One turn sends every row of this set to another row. A few are shown first. Where does it send the rows asked after them?
Mam: [-15.9,-8.5,12.5,18.3,15.3,15.1,22.3,13.7,-4.3,-18.1,-3.5,23.3,-38.4,-38.1,-1.0,26.6,12.2,4.0,-11.5]
Mev: [-4.1,11.8,2.0,12.4,-9.4,-21.4,17.8,-35.9,21.1,17.3,2.9,-22.2,10.4,14.2,-41.3,34.4,6.5,10.2,-32.0]
nurik: [14.9,-1.9,0.2,9.7,10.2,-18.6,30.0,-2.3,-39.3,-7.3,21.2,9.3,2.5,7.2,-30.6,-10.5,41.8,-24.0,-15.5]
ren: [16.2,-22.0,1.7,18.4,14.4,-4.7,1.1,-9.7,-1.5,20.5,11.6,-19.3,-29.2,-27.7,10.6,41.8,4.7,-1.6,-11.6]
Kelo: [-36.3,-21.9,-11.5,18.4,24.7,7.3,-27.4,8.9,24.5,2.0,32.0,-13.1,16.9,7.9,-33.7,13.4,8.7,18.6,-23.3]
zel: [-11.4,-25.3,-3.1,25.0,10.6,-7.5,10.0,-30.5,9.0,22.7,12.3,-2.6,-29.9,-26.8,11.8,26.9,21.4,7.2,-19.6]
pon: [-5.4,-17.0,1.1,46.8,42.8,2.5,25.8,-6.0,-23.9,-1.5,-0.4,23.6,-3.6,-12.3,16.3,27.0,-6.1,8.6,-26.4]
vazaz: [-22.1,17.1,-18.7,-26.2,37.1,-17.0,2.6,-19.8,-11.4,2.3,-23.4,22.3,-32.8,11.3,-11.3,-5.1,2.1,-5.9,-14.5]
bikem: [25.3,5.1,-20.4,6.5,-16.6,-0.8,36.8,-18.5,-9.5,-14.9,18.6,-0.5,21.0,5.4,-22.5,-1.2,17.6,8.3,-0.7]
dafi: [-37.4,-8.6,-4.1,29.9,20.4,-13.5,-9.3,18.2,-27.2,-7.2,13.3,2.1,-29.2,52.5,-10.0,1.0,14.0,-9.3,-2.4]
guv: [-14.6,-13.1,-22.1,22.3,-9.7,17.9,13.5,9.5,27.3,-31.8,-15.5,14.6,6.8,37.5,-34.0,1.0,17.4,-4.4,-10.5]
nam: [-18.4,-19.1,28.3,-7.7,48.7,-26.2,-8.0,12.4,4.4,-1.5,13.8,26.8,-5.5,22.9,-22.2,29.1,-21.6,-12.9,-20.0]
Sizus: [-39.3,21.1,-27.6,8.1,-6.0,-15.4,-6.9,15.0,4.2,-4.1,-8.1,3.3,7.6,-7.4,-11.2,-2.3,1.9,15.9,24.7]
kop: [-3.1,-4.6,-1.6,-0.5,23.6,0.7,-7.0,-34.3,32.0,2.0,-11.2,-6.7,-2.9,16.5,-32.0,23.9,-27.0,20.1,8.2]
zor: [20.2,-9.1,8.6,18.5,0.4,-1.6,34.0,10.7,-6.3,3.8,43.2,7.5,19.5,8.2,-50.6,20.1,12.5,-7.0,-20.3]
fofav: [17.5,-19.5,24.7,3.7,33.0,-23.9,3.5,24.4,-34.8,3.1,-3.3,-13.6,20.4,27.4,-20.3,24.4,-1.4,-9.3,-25.3]
ner: [-13.1,-5.3,11.9,15.3,7.6,-9.0,37.6,-0.6,1.2,-18.0,-7.4,2.9,-44.8,-28.6,-7.5,20.6,10.3,26.2,-29.6]
Resog: [-17.1,-25.0,-8.3,5.8,-16.3,-26.5,-1.6,27.5,30.7,11.7,5.0,7.6,7.6,15.9,-35.0,12.7,24.4,-29.6,-15.5]
kan: [-9.2,10.2,29.1,6.7,12.6,-10.1,-1.7,-31.7,7.1,20.9,8.4,-6.3,14.2,24.2,-30.6,48.4,-9.6,-19.1,-25.1]
maf: [2.2,-42.6,5.1,37.5,23.6,5.3,22.4,7.4,-20.9,10.9,-3.8,8.9,-16.5,-3.7,14.4,18.8,-13.3,23.8,-13.8]
fusa: [-38.4,-20.1,-16.9,10.6,29.8,10.1,-20.0,10.6,17.4,10.1,36.8,-14.7,9.3,11.1,-39.1,22.9,12.6,22.2,-20.7]
fiki: [-2.9,29.1,4.0,-35.6,4.3,17.5,5.3,-19.4,-6.4,-22.6,-19.7,-8.0,-2.9,9.2,-21.3,22.4,-1.4,8.5,-21.4]
vazeg: [-39.3,21.1,-29.1,11.5,-2.0,-7.2,-1.7,17.2,8.2,1.9,-15.6,-6.3,3.1,-3.5,-12.1,-6.6,5.4,4.3,25.3]
Getug: [-13.3,-0.9,27.7,-11.1,35.2,-30.8,11.5,-3.0,-39.8,3.3,-23.1,6.9,17.8,23.9,-13.6,3.2,-3.2,-1.3,-33.1]
kon: [-6.6,41.5,-10.5,-10.2,13.1,5.4,16.1,-7.5,-20.2,-35.9,-13.0,18.2,3.7,5.0,-7.8,17.9,19.4,-13.0,-28.3]
Fotu: [-44.7,-17.3,-13.5,22.3,14.3,-12.0,-4.9,22.8,-27.0,-8.0,14.4,2.5,-29.2,50.1,-12.2,3.8,7.8,-15.1,-13.6]
kuga: [-6.0,-27.8,-41.9,5.3,21.4,2.6,-3.8,16.3,-5.7,10.3,-14.6,9.1,20.3,26.8,-16.9,-12.7,31.3,-20.7,-21.6]

kon -> Mev
pon -> ner
Now these:
vazeg -> Kelo
zor -> nurik
guv -> Resog
fiki -> kan
kop -> nam
fusa -> dafi
zel -> maf

